A single turn carries every row of the set below to another of its rows. Some are shown first; where does it send the rows asked next?
fita: -17, -5, -21, -9, -11, 38, -23, -3, -1, -8, -9, -3, -10, -32, 13, -36, -12, -1, -8, -15, -7, 16
nupa: -22, 35, -21, 3, 9, 7, -1, -13, 8, -13, 5, -22, 2, -20, 8, -5, -7, -24, -8, 0, 1, -1
nifif: -1, -3, -20, 1, -23, -16, 21, 10, -1, -2, 11, 17, 1, -14, 15, -24, -4, -13, -5, -6, -15, -19
Gib: -25, 23, -8, -6, 14, 13, -12, 0, 3, -11, 12, -21, 10, -19, 8, -13, 1, -27, 7, -8, -1, 4
tozam: -12, 30, -14, -7, 6, 21, 4, -4, -1, -12, 3, -33, 2, -18, 8, -9, 8, -19, -5, -17, -3, 4
sote: 8, -1, -22, 4, -11, -6, 25, -9, 2, -14, 26, 27, -9, -20, -5, -2, 4, -18, -17, -5, -8, 24
nikam: -8, 8, -19, -7, -12, -18, 14, 13, 13, 0, 8, 6, -15, -18, 22, -35, 11, 0, -18, -19, -28, -16
Bupe: -18, 2, -11, -1, 17, -11, -7, -19, -2, -11, -8, 1, -23, -26, -7, -18, 20, -42, -2, -35, -7, 3
mepe: -11, 5, -24, 14, -21, 42, 8, -13, -9, -17, 19, 19, -6, -18, 25, -24, 0, -20, -1, 1, -29, 4
gopo: -32, 27, -1, 3, 3, 40, -7, 5, 9, -19, 3, 12, -5, -23, 21, -30, -2, -35, 0, -22, 1, -12
Remug: -18, 22, -27, -1, -5, 34, 1, -2, -5, -5, 35, 20, -18, -31, 5, -40, 15, -7, -14, -1, -23, -6
Podam: -12, 10, -1, 4, -33, 13, 16, 5, -4, -29, 13, 18, -6, -33, 5, -34, 15, -22, -15, -29, 13, -22
vuva: -10, -7, -14, 9, -33, 2, 3, -18, 12, -1, 9, 27, -10, -20, 9, -16, -2, -20, -5, -25, -32, -27
duz: -9, -22, -13, -1, -5, -10, 10, 7, 7, -17, 13, 19, -12, -26, 7, -24, 20, -22, -7, -20, 23, -4
puf: -3, 4, -7, -2, -26, -17, 4, 13, 8, -8, 1, 10, 4, -22, 11, -28, -8, -16, -8, -20, -44, -5
kap: -1, 17, -12, -6, -2, 13, -8, -8, -3, -25, 15, 9, -16, -25, -15, -28, -17, -38, 4, -1, -7, 33
ralom: 5, -9, -2, 0, -24, -4, 19, -9, 9, -30, -13, 11, 0, -35, -1, -9, -1, -37, -13, -35, -13, 8
defu: 5, 9, 3, -3, -22, -3, -13, -11, -10, -14, 2, -1, -1, -22, 16, -9, 5, -24, 6, -32, 9, 24
vodor: -18, -18, -18, -9, 7, 6, -16, -11, 15, 0, 9, 13, -3, -40, -16, -29, 10, -11, -16, 1, -3, 10
lan: 2, 30, 12, -5, -7, 32, 10, -17, 11, -17, 0, 29, -21, -25, 12, -23, -21, -18, -23, -24, 3, -7
Petub: -19, 14, -10, -13, 7, -5, 22, -21, -3, -1, -11, 12, -7, -38, 3, -17, 23, -33, -8, -18, 10, 18
Vobe: -9, 26, -6, -16, 2, -17, -2, -16, 7, -3, 19, 17, -11, -29, 12, -19, 4, -26, 1, -14, 27, 0
vedi: -7, 40, -14, -4, -6, 46, 0, 8, -3, -21, -6, 8, -4, -23, 7, -24, 3, -20, -16, -24, 5, -8
zof: -2, 29, -6, -6, -3, -13, -4, -30, 16, -17, -2, -9, -29, -22, 18, -13, 3, -28, -12, -41, -6, 1
lud: -9, 4, -22, 5, 6, -10, -11, -17, -3, -17, -24, 12, -5, -20, 6, -10, 13, -25, -8, -16, 6, 27
sugab: -14, -4, -27, -7, 1, 34, 3, -24, 5, -8, -2, -9, -34, -27, 8, -31, -17, -19, -10, -21, -11, -20
pipu: -2, -1, -12, -11, 14, -2, 25, -4, 16, -10, 31, 18, -27, -17, 7, -19, 22, -16, -15, -27, -20, 13
gek: -4, 16, -25, -6, 9, 17, 22, -21, 8, -22, 15, 3, -36, -12, 15, -27, -4, -31, -1, 3, 8, 17
bopil: -30, 35, -17, 23, -12, 32, -12, -2, 2, -21, -1, 6, -13, -27, 8, -20, -8, -26, -19, -14, 3, -13
bug: -18, 16, -8, -3, -3, 18, -1, -10, 5, -18, 15, -15, -41, -29, 8, -36, 9, -23, -7, -20, -15, 36
namis: -8, 23, -23, -3, 3, 34, -5, -12, 9, -23, 14, 21, -12, -20, 10, -32, -5, -21, -10, -11, -50, -5
segev: -16, 9, -11, -7, 2, -22, -1, -4, 37, -23, -5, 18, -18, -40, 6, -26, 11, -16, -31, -27, -9, 6
gavim: -11, 8, -6, -20, -20, 5, 5, -6, 25, 5, 7, 39, 2, -28, 15, -29, 8, -6, -9, -26, -31, -11
kan: -3, -7, -21, -12, 9, 12, 13, -34, 29, -10, -13, 8, -7, -32, -6, -15, -3, -22, -23, -6, -20, 1
ranol: -10, -35, -11, -1, -8, 24, 8, -21, 6, -4, -3, -8, -9, -30, 3, -19, 17, -20, -10, -16, -12, 10
gedo: 2, -2, -26, -2, -31, 7, -5, -2, 6, 2, 8, 30, -9, -15, 11, -22, 17, 10, -16, -21, -13, -14
gizik: -9, 16, -28, 10, 12, 1, 17, 2, 6, 0, 16, 9, -33, -3, 14, -27, 12, -10, -20, 7, -14, -3
tenif: -13, 18, -1, 11, -33, 8, 6, -8, 19, -42, -10, 24, 2, -28, 24, -28, -5, -23, -20, -25, -8, -7
zakeg: -10, 22, 8, 7, -11, 22, -24, -2, 4, -15, 12, 28, -23, -28, 7, -29, -15, -7, -24, -18, 12, 1
fur: -12, 17, -6, -3, -6, 4, -13, 7, 20, -38, 5, 26, -12, -22, 9, -44, 8, -16, -17, -32, 0, -25
teken: -5, 2, -6, 10, -5, 7, 14, 7, -13, -2, 18, 18, -1, -11, -4, -19, -9, -38, 5, 8, -25, 8
Vakob: -9, -8, -6, 11, -3, -10, -4, -8, 17, -20, 22, 18, -16, -19, 3, -10, 2, -24, -11, -24, -38, 30
vero: -7, 21, -1, -1, -2, 11, 7, 7, 6, -5, 0, -1, -15, -19, 8, -27, 8, -17, -18, -16, -51, 25
gadu: -11, 5, 19, 10, -14, 35, -3, -8, -1, -15, 11, 14, -31, -20, 23, -26, -8, -19, -11, -34, 6, -8
kilik: -22, 10, -18, -20, -3, 29, 5, -18, 6, 0, 3, 15, -3, -46, -1, -33, -28, -20, -7, 1, -2, -1

gedo turns into gavim
zof turns into defu
Now find these:
Podam turns into fur
Petub turns into Bupe
sote turns into pipu
kilik turns into sugab
gopo turns into bopil
zakeg turns into lan
nikam turns into puf
gek turns into bug
teken turns into gizik
Remug turns into namis
ralom turns into duz
ranol turns into vodor
Gib turns into nupa

A single turn carries every row of the set below to another of its rows. Some are shown first; where does it send the rows asked next?
bazo: -33, -20, -11, 21, -2, -5, 25, 28, -1, -9, -27, -32, -29, 18, 36, -16, -13, -5, 19, 10, 11, 43, -9, 17, 12, -5, 4, 18, 12, 21, 9, -2, -1, -9, 4, 23, 6, 44
Nid: -23, -5, -23, -10, 0, -2, 17, -3, -3, -1, -25, -32, -15, 12, -9, 19, -13, -9, 14, 10, 1, -14, -5, 42, 14, 0, -4, 35, 25, -3, 9, -6, 6, -8, -4, -15, -10, 25
rodun: -25, -21, -4, 4, -1, 0, 13, 26, 3, -8, -16, -21, -10, 13, -4, 15, 2, 5, 11, 16, 35, -16, -1, 25, 9, -10, 10, 57, 6, -27, -30, 0, -11, -6, -7, 9, 12, 8
Rozip: -27, -11, -2, 16, 5, -18, 8, 36, -5, -20, -15, -22, -26, 9, 15, -9, -11, -11, 14, 11, 24, 40, -29, 14, 14, -14, -2, 18, 2, 20, 12, 12, -7, 1, 10, 23, 19, 37
gipu: -20, -2, -1, 6, -18, -9, -1, -21, 11, -3, -19, -8, -5, 35, 5, 4, 26, 13, -2, 20, -1, 6, -5, 3, -1, 4, 19, 19, 22, -16, 3, 8, -21, -16, 15, 14, -6, 24
kegof: -21, 19, 0, 6, 2, 2, 16, 18, -2, -10, -14, -25, -11, 14, 28, -52, -2, -1, 10, 6, 13, 9, -17, 7, 6, -5, 12, 24, 15, -13, -12, 3, -9, -10, -46, 18, 12, 35
pala: -24, 20, -28, 3, 1, 13, 9, 24, 14, 2, -16, -21, -17, 15, 4, 24, 6, 1, 11, -24, -11, -15, -4, 22, 5, 4, 12, 39, -5, -5, 11, 9, -9, -3, 6, 7, -4, 19
lin: -27, -6, -19, 15, -5, -13, 17, -17, -5, 0, -25, -22, -13, 35, 8, 3, 9, -5, -1, 31, 0, -10, -11, -23, 8, -18, 10, 26, 30, -19, 0, 2, -12, -24, 15, 8, 5, 43
bezom: -36, -24, -1, 6, 1, -1, 16, 28, -7, -11, -8, -30, -11, 18, 26, -14, -3, -8, 11, 5, 34, 49, -16, 32, 5, -1, 8, 21, 11, 7, -2, 5, -9, -6, 16, 18, 14, 31
kizu: -23, -9, -5, 26, 7, -17, 9, 27, 25, -8, -25, -14, -27, 4, -4, 16, 6, 20, 20, 20, 15, -22, -5, 5, 17, -16, 11, 50, -13, 5, -4, 6, -12, -10, -16, 16, 11, 11
Tam: -26, 6, -19, 16, 1, 1, 5, 18, 17, 2, -6, -24, -13, 19, 29, 27, 20, 0, 3, -1, 6, -19, -11, 14, 3, -8, 26, 57, -11, -3, 7, 13, -27, -17, -3, -8, 9, 37
Tisu: -19, -6, -37, 6, -6, -9, 0, -11, 0, -9, -7, -9, -5, 29, 28, 12, 14, 11, 5, 32, 18, 25, -11, -2, -5, -16, 20, 5, 11, -8, 25, 5, -15, -14, 2, 31, 19, 30
fima: -32, -17, -25, 16, 5, 9, 29, 19, 16, 7, -34, -31, -22, 18, -2, 7, -3, 17, 22, 2, 7, -14, 15, 16, 13, -1, 9, 48, 9, -5, -14, -11, 4, -15, -10, 19, -8, 7
leba: -16, 1, 10, -2, -3, 1, 7, -6, -8, -10, -10, -26, -15, 8, 6, -12, 3, 3, -4, 6, 37, 47, -4, -23, 4, -4, 18, 33, 12, 6, -2, 2, -9, -17, -35, 9, 15, 20
kuv: -32, -4, -14, 5, 9, -16, 12, -8, 18, 0, -15, -28, -15, 4, -2, 20, 2, 9, 17, 19, 2, -16, -11, 32, 14, -3, 10, 34, 5, 23, 26, 4, -6, -19, -5, -19, -3, 24
riza: -29, 7, -9, 1, -2, -8, 14, -9, 1, -8, -19, -11, -3, 12, -12, 0, 2, 8, 7, 17, -8, -13, -15, -12, 5, -9, 11, -2, 18, -19, 2, 8, -8, -10, 32, 14, 7, 19
Mefim: -25, 9, -26, 3, -4, 14, 21, 30, -4, -4, -17, -26, -13, 10, 26, 23, -8, -13, 10, -2, -2, -31, -8, 15, 4, -13, 13, 44, 3, -27, -9, 3, -13, -5, 6, -7, 13, 37
tig: -14, 11, 10, -4, -6, 5, 16, 2, -6, -15, -22, -19, -20, -9, 3, -16, -12, 9, 7, 3, 17, 39, 0, -25, 7, -2, 13, 11, 8, 8, -1, -1, 0, -8, -32, 16, 15, 15
bobiv: -20, -8, -44, 0, -5, -1, 11, -6, -15, -10, -11, -13, -4, 26, 26, 9, -2, -1, 7, 32, 17, 18, -11, -5, -4, -21, 14, 3, 21, -22, 15, -1, -6, -11, 8, 30, 23, 34
mefib: 7, 10, -4, -2, -9, 20, 5, 45, -12, -11, -14, -29, -1, 20, 27, 16, -3, 3, 3, 5, 40, -2, -7, 0, 5, -7, 7, 36, 21, 26, -7, -6, -8, -3, -14, -5, 2, 16
Lete: -21, 0, -45, -1, -1, 1, 7, -8, -4, -8, -11, -11, -6, 24, 13, 7, 2, 11, 12, 19, 9, 23, -9, -1, -3, -12, 13, -6, 14, -10, 26, 1, -2, -8, 11, 37, 15, 21
meb: -6, 10, -16, 3, 3, 24, 19, 40, -7, -1, -14, -40, -2, 21, 24, 11, -5, 8, 9, -3, 35, -4, -2, -6, 8, -6, 9, 33, 20, 40, 0, -10, -1, -12, -8, -5, -2, 12
siv: -33, 15, 1, 6, 14, 0, 16, 14, 5, -4, -2, -30, -2, 12, 22, -53, 6, 7, 10, 2, 21, 11, -22, 5, 3, -4, 20, 23, 7, -1, -6, 8, -12, -19, -36, 15, 16, 27
zipup: 0, 13, -2, 7, -4, 15, 11, 45, 1, -12, -14, -27, -4, 9, 33, 14, -3, 16, 12, 8, 31, -8, -5, -8, 7, -9, 13, 24, 9, 41, 2, -4, -9, -8, -13, -4, 5, 15
tusep: -22, -11, -2, -3, -7, -15, 10, 1, 2, -13, -16, -21, -9, 0, 14, 23, -6, -3, 12, 35, 11, -21, -13, 40, 11, -10, 9, 35, 13, -7, 4, 1, -13, -9, -9, -27, 8, 34
nilod: -26, -4, 2, -1, 0, 9, 30, -2, -14, -8, -17, -33, -14, -3, 16, -19, -14, 1, 5, 10, 29, 33, 1, -32, 6, -11, 19, 21, 16, 2, -9, -8, -1, -22, -28, 5, 20, 25
dos: -24, 24, -9, 4, 16, -1, 11, 16, -3, -5, -8, -30, -13, 17, 6, -51, 0, -3, 8, -5, 18, 13, -25, 2, 9, -5, 6, 28, 14, -4, -4, 8, -4, -12, -39, 23, 10, 28

kegof turns into dos
gipu turns into lin
Now find these:
leba turns into nilod
mefib turns into meb
Rozip turns into bezom
kizu turns into rodun
Tam turns into Mefim
bobiv turns into Lete
tusep turns into Nid

